In the rows, zero is written as 128.
Each path below is one point turned by a fixed rotation once a step. After each direction that follows a path, write how fast that rotation turns it, in degrees each step (0 if it stays still).
Each turn is a multiple of 5 degrees from 10 to 175, or 0.
Each row of a path follows its step; steps can be skipped.
path 1
step 1: [120 130 128 121 131 118 126 126 130 116 126 127 130 128 114 121 129 130
 120 135 135 127 138 131 130 132 123 127 137 119 133 126 134 122 137 130
 133 125 128 123 131 132 121 134 124 127 127 128 138 126 127 135 128 135
 120 120 123 124 129 130 134 129 124 136 130]
step 2: [124 129 119 123 111 125 129 131 132 131 124 132 123 117 126 124 134 135
 123 129 135 131 125 126 125 122 125 125 135 130 135 129 135 120 129 118
 122 125 130 134 135 133 130 137 128 136 128 128 133 124 136 127 125 125
 126 124 131 132 124 128 132 127 119 142 125]
step 4: [125 130 124 122 128 123 131 133 135 126 125 117 129 124 127 125 123 132
 132 129 140 125 128 121 133 127 129 132 125 128 135 131 125 117 136 132
 130 127 134 136 135 125 133 126 134 130 130 128 148 125 134 126 119 128
 132 127 116 128 134 133 123 123 123 128 123]
step 7: [123 122 138 135 126 126 119 139 135 123 125 136 124 125 132 123 130 126
 126 137 136 131 127 135 123 131 128 132 132 119 135 130 122 128 128 123
 124 130 139 130 137 130 138 133 126 130 130 135 139 131 122 125 133 126
 131 123 117 123 132 124 128 123 123 126 129]
step 9: [123 116 127 130 137 135 119 135 121 131 117 128 129 126 128 128 128 132
 123 125 135 132 127 124 126 123 129 129 125 128 133 130 120 127 123 131
 132 124 125 134 133 126 130 130 135 135 129 128 131 127 135 127 126 126
 119 114 119 122 118 118 122 123 123 131 136]
step 10: [131 124 134 126 136 121 129 132 123 133 133 129 132 127 115 123 126 126
 122 125 132 127 119 141 131 125 113 125 124 122 131 128 127 128 128 132
 126 126 131 134 131 125 132 134 126 130 136 140 138 138 131 122 123 129
 124 124 123 128 120 131 118 126 132 131 130]
step 12: [132 129 132 134 127 132 139 124 125 118 127 135 127 120 123 121 137 128
 128 130 142 122 123 136 133 123 132 123 120 129 122 132 129 128 127 123
 133 122 131 132 140 132 131 133 133 134 128 128 129 136 129 129 126 125
 123 116 122 128 118 131 134 131 126 133 135]
step 17: [118 124 133 126 128 124 127 128 133 129 129 115 125 125 118 121 134 127
 120 130 131 127 124 133 128 122 132 114 133 129 125 127 132 125 135 122
 124 130 137 127 134 125 133 130 127 125 124 123 143 130 123 137 126 133
 124 122 123 127 131 119 133 126 126 133 118]
step 18: [124 127 119 134 116 128 131 135 129 136 122 124 130 123 122 125 133 113
 125 130 132 126 123 124 129 126 124 125 133 126 129 131 125 118 127 129
 127 132 132 124 133 132 129 126 135 126 118 127 137 124 133 130 125 123
 129 124 121 119 126 135 138 119 125 139 137]
Speeds:
[126 127 128 128 128 127 129 129 131 128 127 129 131 129 129 129 128 130
 127 126 127 130 127 128 127 127 130 129 129 125 127 129 130 128 128 128
 126 129 130 126 127 128 128 125 130 128 128 129 130 126 128 126 128 126
 130 127 127 128 129 127 128 125 129 128 128]
25
[129 128 130 127 127 127 128 127 128 126 127 128 128 127 131 129 128 128
 127 131 127 130 127 128 129 126 127 127 128 126 129 126 126 127 128 127
 126 127 125 129 128 128 129 127 129 130 126 126 127 127 128 125 128 129
 126 130 128 128 130 128 131 127 128 130 130]
65
[130 129 128 125 129 126 127 126 128 127 131 129 131 130 129 127 128 128
 127 129 126 127 127 129 130 126 130 128 128 127 126 129 128 126 127 128
 130 130 129 125 129 126 127 130 128 128 128 129 127 130 126 128 126 131
 128 127 127 129 127 127 128 129 128 130 127]
160
[128 126 130 126 127 128 130 127 127 127 128 128 125 129 130 126 126 125
 130 127 129 126 129 129 129 129 128 126 129 129 127 129 130 128 128 130
 128 127 129 126 129 126 131 128 129 126 126 127 128 129 128 126 128 125
 128 130 126 127 128 129 128 128 128 129 129]
55
path 2
step 0: [130 128 121 119 133 133 125 126 124 134 122 125 126 131 122 129 134 118
 129 118 120 123 124 126 128 126 136 126 119 121 124 119 127 125 136 123
 120 120 125 125 132 115 135 132 138 128 135 132 125 128 128 133 119 132
 133 125 130 130 128 120 132 118 128 121 120]
step 2: [125 135 124 129 130 138 125 143 119 141 128 122 134 131 130 124 129 127
 129 122 129 126 114 130 128 137 124 127 130 120 126 126 127 129 122 121
 124 126 131 128 122 124 131 123 135 134 133 129 132 135 128 118 120 138
 131 122 122 121 124 116 128 132 126 126 129]
step 3: [128 128 129 124 126 123 136 140 120 141 130 128 117 133 138 124 140 132
 127 122 130 132 122 128 125 140 128 125 128 125 133 120 135 125 136 122
 134 125 138 130 133 124 136 129 132 128 136 130 130 123 125 130 119 125
 121 129 126 130 130 117 129 129 131 124 123]
step 4: [132 133 124 120 130 130 118 142 133 132 129 125 123 132 129 130 130 122
 132 122 131 122 123 133 129 129 127 120 119 130 132 122 128 124 140 127
 131 134 125 139 128 120 138 131 132 125 136 135 121 128 134 125 117 128
 131 121 124 130 120 124 121 126 129 133 116]
step 7: [134 124 130 126 130 124 127 131 125 125 132 137 123 133 136 127 130 128
 116 127 126 132 130 132 125 125 133 121 130 130 122 127 137 127 136 129
 133 132 131 133 122 129 142 129 126 134 143 139 124 116 127 126 122 124
 122 132 125 130 121 116 135 136 136 127 125]
step 8: [133 137 126 132 125 130 110 132 129 124 125 137 124 129 127 129 133 127
 122 127 127 119 126 133 124 123 127 125 122 135 127 130 131 131 140 129
 128 134 128 130 120 120 139 129 123 125 141 137 125 132 129 129 132 138
 134 126 120 128 127 123 139 123 123 132 124]
step 15: [132 125 128 129 130 135 129 136 132 120 131 119 128 129 129 133 144 124
 134 130 126 130 128 131 119 129 121 125 134 115 119 117 139 137 131 126
 132 123 128 131 120 121 132 137 132 131 137 135 125 128 126 128 133 129
 124 125 129 130 126 129 122 132 130 116 123]
step 18: [126 128 126 129 124 130 133 126 138 124 124 140 128 127 127 132 141 136
 135 124 124 131 125 121 115 125 128 122 125 130 125 128 135 131 139 134
 129 122 133 120 122 118 132 130 129 127 133 122 123 125 130 127 126 134
 131 123 127 130 133 113 134 127 132 115 132]
step 19: [135 132 123 133 132 135 126 129 135 124 119 123 123 128 113 132 130 123
 124 126 124 132 124 130 125 120 133 122 127 116 119 121 127 128 132 133
 121 122 128 124 126 126 136 134 127 133 139 130 122 125 128 123 122 126
 134 122 129 131 131 123 131 136 132 114 120]
Speeds:
[128 127 126 130 127 129 129 128 127 127 129 126 126 129 128 128 129 129
 128 127 128 127 127 125 124 129 127 128 128 128 127 128 128 130 130 127
 128 125 127 129 130 129 125 129 129 128 128 127 129 128 125 129 129 131
 128 129 127 128 129 127 128 129 125 127 126]
115
path 3
step 0: [128 129 127 122 122 132 135 127 138 131 128 133 135 120 128 128 127 122
 133 133 127 126 115 132 123 130 128 130 130 126 127 139 132 125 121 123
 131 131 126 121 130 125 120 134 131 129 132 132 121 132 115 133 124 128
 116 132 128 133 121 119 124 131 120 119 121]
step 1: [128 133 121 136 124 131 134 138 138 132 132 125 124 132 127 131 125 120
 129 123 125 132 129 127 128 121 138 127 132 131 128 120 132 129 125 132
 128 126 134 135 138 131 130 143 127 128 135 134 127 126 130 128 126 128
 118 124 119 143 129 125 133 130 124 117 131]
step 3: [133 132 126 129 135 122 132 132 129 127 128 125 136 128 138 125 127 128
 136 127 138 126 130 132 131 131 128 124 126 134 127 125 121 125 134 125
 134 127 133 125 131 122 125 136 127 108 134 124 123 131 128 137 143 127
 130 133 134 136 128 121 125 126 138 124 129]
step 4: [135 131 130 125 131 131 130 128 118 131 140 131 126 129 121 135 121 132
 128 125 135 132 127 126 129 133 135 131 134 130 139 126 123 125 138 138
 133 131 124 133 132 140 134 134 129 114 125 122 126 125 131 121 137 131
 124 134 132 124 136 123 136 131 128 128 133]
step 6: [118 118 122 127 123 119 133 127 122 118 135 126 125 135 127 131 130 129
 120 123 132 121 125 138 129 122 127 122 133 132 124 127 127 120 132 128
 125 127 135 119 124 127 123 132 126 124 131 121 134 125 132 116 126 127
 122 123 134 136 124 125 137 134 129 119 130]
step 7: [121 119 126 125 121 128 127 123 137 134 135 129 120 127 126 123 127 126
 117 129 133 126 123 137 116 126 128 130 131 132 138 133 129 130 127 135
 134 133 130 129 128 125 127 121 133 128 119 131 128 130 123 119 129 131
 112 135 128 130 125 134 130 133 132 132 116]
step 9: [125 137 127 135 125 123 132 123 127 133 135 123 122 127 127 131 126 123
 122 132 132 123 123 120 130 130 143 138 128 125 138 122 132 128 130 120
 126 130 127 127 128 122 134 133 119 132 133 132 128 133 127 126 132 120
 116 117 123 129 134 128 126 140 135 125 134]
step 12: [131 130 124 115 116 132 126 131 130 124 135 134 127 130 130 135 130 126
 129 126 129 142 124 135 122 129 136 130 130 125 135 126 135 135 135 132
 139 129 126 132 131 123 131 128 126 122 141 131 121 117 130 123 136 130
 129 132 123 125 128 133 128 134 121 128 134]
step 18: [132 125 124 130 122 126 134 133 130 131 127 130 131 121 127 119 130 124
 130 131 132 118 114 140 124 136 124 122 130 127 133 126 127 118 126 134
 123 131 117 120 131 118 129 131 134 127 131 125 130 128 122 141 124 129
 118 127 122 135 125 132 127 128 121 131 131]
Speeds:
[128 126 127 128 129 125 129 126 130 127 128 127 128 125 127 126 128 129
 128 128 127 127 129 129 126 127 128 129 126 127 126 127 126 126 128 128
 126 127 127 128 130 129 128 128 128 127 129 129 129 125 126 126 129 128
 126 127 126 125 128 127 130 129 129 131 128]
35
[131 128 129 125 130 129 128 126 127 129 127 128 130 128 130 126 129 127
 129 129 128 129 129 129 129 127 128 128 128 127 129 126 129 128 130 128
 127 128 127 129 129 129 129 128 129 127 131 132 130 128 129 129 129 131
 128 127 127 130 130 126 126 129 126 126 127]
40
